The rows below come in pairs that one turn or mirror swaps. Which row does each named row swap with?
The rows were stretched afterwards, more along some directions than others.
rina: 1.48 2.68 -0.65 1.05 -2.13 2.47 -0.70 0.77 -0.62 1.17 -1.25 0.45 -0.58 2.70 0.70 0.57
ganuz: 1.08 0.83 -1.63 -2.48 3.24 -1.26 -0.33 -2.14 -0.91 2.45 0.66 2.39 -0.69 -2.07 -1.65 0.29
Zafon: 0.29 0.78 -0.36 -4.31 -0.17 -0.20 -1.60 -0.19 -1.63 1.02 -2.09 3.47 -1.65 -0.97 -3.00 -0.09
Dezun: 1.60 0.36 0.29 2.10 0.17 -0.32 -1.45 -1.19 -1.52 0.93 0.88 -0.21 1.20 2.53 2.79 -1.34
lup: 0.75 2.55 0.13 -0.85 1.25 0.23 -1.50 0.46 -1.12 2.41 -2.87 2.50 -0.27 0.36 0.10 -0.79
nat: 1.35 0.61 -0.48 1.89 -0.54 2.09 -1.00 1.29 -2.84 0.62 -1.37 0.42 -0.93 3.04 1.32 -0.63
Roz: 0.41 2.09 -2.00 -0.31 1.58 0.89 -1.63 0.66 0.10 2.57 -0.81 1.44 0.16 -0.06 -0.05 0.65
suz: -0.70 3.02 -0.29 -1.03 0.01 1.07 -1.37 0.14 -1.57 1.56 -0.52 1.00 -0.67 1.17 -1.94 0.09
rozof: 0.66 1.24 1.22 1.64 -0.39 0.67 1.17 -1.84 1.41 1.80 1.01 0.94 1.00 0.36 -1.88 1.90
fubed: -0.89 -0.23 1.50 -0.80 0.19 0.01 1.10 -1.80 -1.21 -0.52 1.85 0.19 -0.85 -0.13 -2.72 -0.60
bavi: 0.06 0.90 -0.29 -0.51 -0.09 0.27 2.14 -1.20 2.72 1.99 -2.37 2.46 -0.15 -2.38 -1.23 0.07
Funu: -0.78 -0.64 0.05 1.76 0.33 -0.44 0.41 -1.20 1.47 -0.19 -0.66 0.34 0.54 -0.29 0.93 -0.57
sosu: 2.33 1.71 -2.08 -1.55 -0.91 1.70 -2.05 0.91 -2.16 2.33 -1.16 2.01 -2.71 1.18 -0.24 -0.30
Sugas: 0.44 0.19 -0.43 1.23 -2.41 1.93 -0.02 0.29 0.59 -0.40 -0.07 0.78 -1.57 -0.48 -1.30 1.15
rer: 0.92 1.84 -1.72 -3.24 0.39 -0.38 -3.25 0.98 -2.39 1.60 -1.60 3.14 -1.91 0.54 -0.25 -1.24
gumub: -0.14 1.29 -0.08 2.12 1.20 1.00 -1.28 1.22 -1.00 1.20 -1.71 0.34 -0.35 2.03 0.76 -0.46
pedis: 1.35 1.30 -0.54 -0.71 -0.54 -0.30 -1.45 -2.13 -1.28 1.72 1.21 0.79 -1.37 1.85 -2.45 0.26
maro: 0.38 0.18 -2.10 -0.36 3.53 0.15 0.61 -0.72 -0.98 3.71 0.16 1.56 -1.62 -0.02 -1.68 -0.79
linu: 2.01 2.35 -0.56 -2.43 0.42 -0.40 -2.89 -1.31 -2.01 1.62 0.57 1.60 -1.04 1.37 -1.69 0.38
bovan: 0.37 1.13 -1.91 -0.11 1.08 2.36 2.58 0.33 0.85 3.13 -2.11 2.03 -1.92 -1.28 -2.28 0.24
melup: -1.46 1.90 1.02 -2.14 -0.57 -0.32 -0.59 -0.97 0.85 -0.14 -0.05 1.43 1.22 -2.56 -1.10 0.46
febi: 0.66 -0.14 -1.73 -1.28 2.16 -0.40 1.81 -2.41 -0.29 3.00 1.74 1.93 -0.93 -2.91 -1.13 -1.08
Lazu: 0.15 -0.38 -0.56 -1.63 -1.35 1.07 2.76 -1.29 0.15 0.79 -1.34 2.47 -1.56 -2.64 -1.00 -0.87
Teg: -0.97 0.67 1.82 1.30 0.35 0.68 1.76 -0.44 1.36 1.06 -0.98 1.43 0.59 -0.92 -2.73 0.53
mapo: 0.27 2.50 2.31 0.68 0.11 0.59 -1.39 -0.58 -1.73 1.36 1.49 0.20 1.23 2.40 -2.02 1.31
rika: -0.31 1.35 -0.77 0.95 -1.64 2.67 2.79 -0.43 1.80 0.91 0.30 0.89 -1.21 -1.65 -2.82 1.86
vod: 0.30 1.62 -0.09 0.07 -1.87 0.35 -3.52 -0.21 -1.93 0.10 0.03 0.08 -0.73 1.81 -0.24 0.64
rel: 1.11 2.47 -0.28 -0.12 -3.00 1.16 0.22 -0.41 0.68 -0.10 -1.96 1.03 -0.34 0.92 1.38 0.03
zuda: 0.59 1.15 0.49 3.71 -1.06 2.36 1.19 0.35 1.09 0.39 -2.13 0.25 -0.17 1.46 0.14 1.08
lom: -1.48 0.00 -0.25 -0.18 -0.63 0.13 -0.98 -0.39 1.79 -2.03 0.97 -0.02 0.55 -1.52 -2.49 1.21
Vis: -2.04 1.26 2.72 -0.07 -3.37 0.34 1.62 -2.14 1.92 -1.21 -0.12 0.47 1.19 -0.49 -2.31 0.48
zov: -0.78 0.21 0.87 -0.24 -1.42 0.33 -3.05 1.16 -0.87 -2.08 -2.11 1.23 0.08 0.89 -1.07 0.80
Pibo: -1.00 0.17 0.33 -0.51 0.74 0.35 2.88 -1.33 1.39 1.94 -0.79 1.92 -1.01 -2.37 -2.47 -0.38
Zise: -0.60 0.04 0.61 -0.77 -1.58 -0.23 -0.64 -0.01 0.25 -0.73 -0.32 1.81 -0.36 -0.01 -1.55 -0.26
sov: -1.12 0.50 -0.28 -1.63 0.49 -0.19 -1.75 0.00 -1.67 -1.37 -0.15 0.23 -0.69 -0.27 0.34 -1.58
Bafi: 0.84 1.86 -0.90 3.29 2.00 1.77 -0.62 1.40 -0.24 2.67 -1.42 0.66 -0.50 2.02 -0.99 1.18
nosi: -0.97 0.28 0.06 -2.02 -2.37 -0.07 -0.08 -1.77 0.50 0.18 0.58 1.03 -0.83 -1.77 -2.68 0.40
Rof: 0.14 1.83 -0.93 0.38 1.22 0.78 -2.02 1.95 -1.15 0.25 -1.40 0.46 -1.20 1.89 -1.55 1.06
lon: -0.62 1.29 -1.54 1.74 -0.14 2.83 2.55 0.83 1.01 1.05 0.60 0.21 -1.35 -0.29 -3.39 1.69
kalal: -1.48 0.05 -1.63 -0.99 -1.40 -0.46 -1.36 -0.98 1.71 -1.34 -0.18 0.38 -0.43 -1.83 -1.14 -0.10
ponug: -0.59 -0.81 0.35 1.51 0.95 -0.72 -1.19 -0.35 0.62 -1.33 0.49 -0.64 2.31 1.06 0.43 0.26
sozo: -1.59 0.38 -0.10 -1.36 -0.79 -0.20 1.10 -0.11 2.52 -1.52 -1.60 1.32 -0.59 -2.83 -2.39 0.93

Rof swaps with -> sozo
rozof swaps with -> Roz
Vis swaps with -> suz
nat swaps with -> Lazu
sosu swaps with -> Sugas
pedis swaps with -> kalal

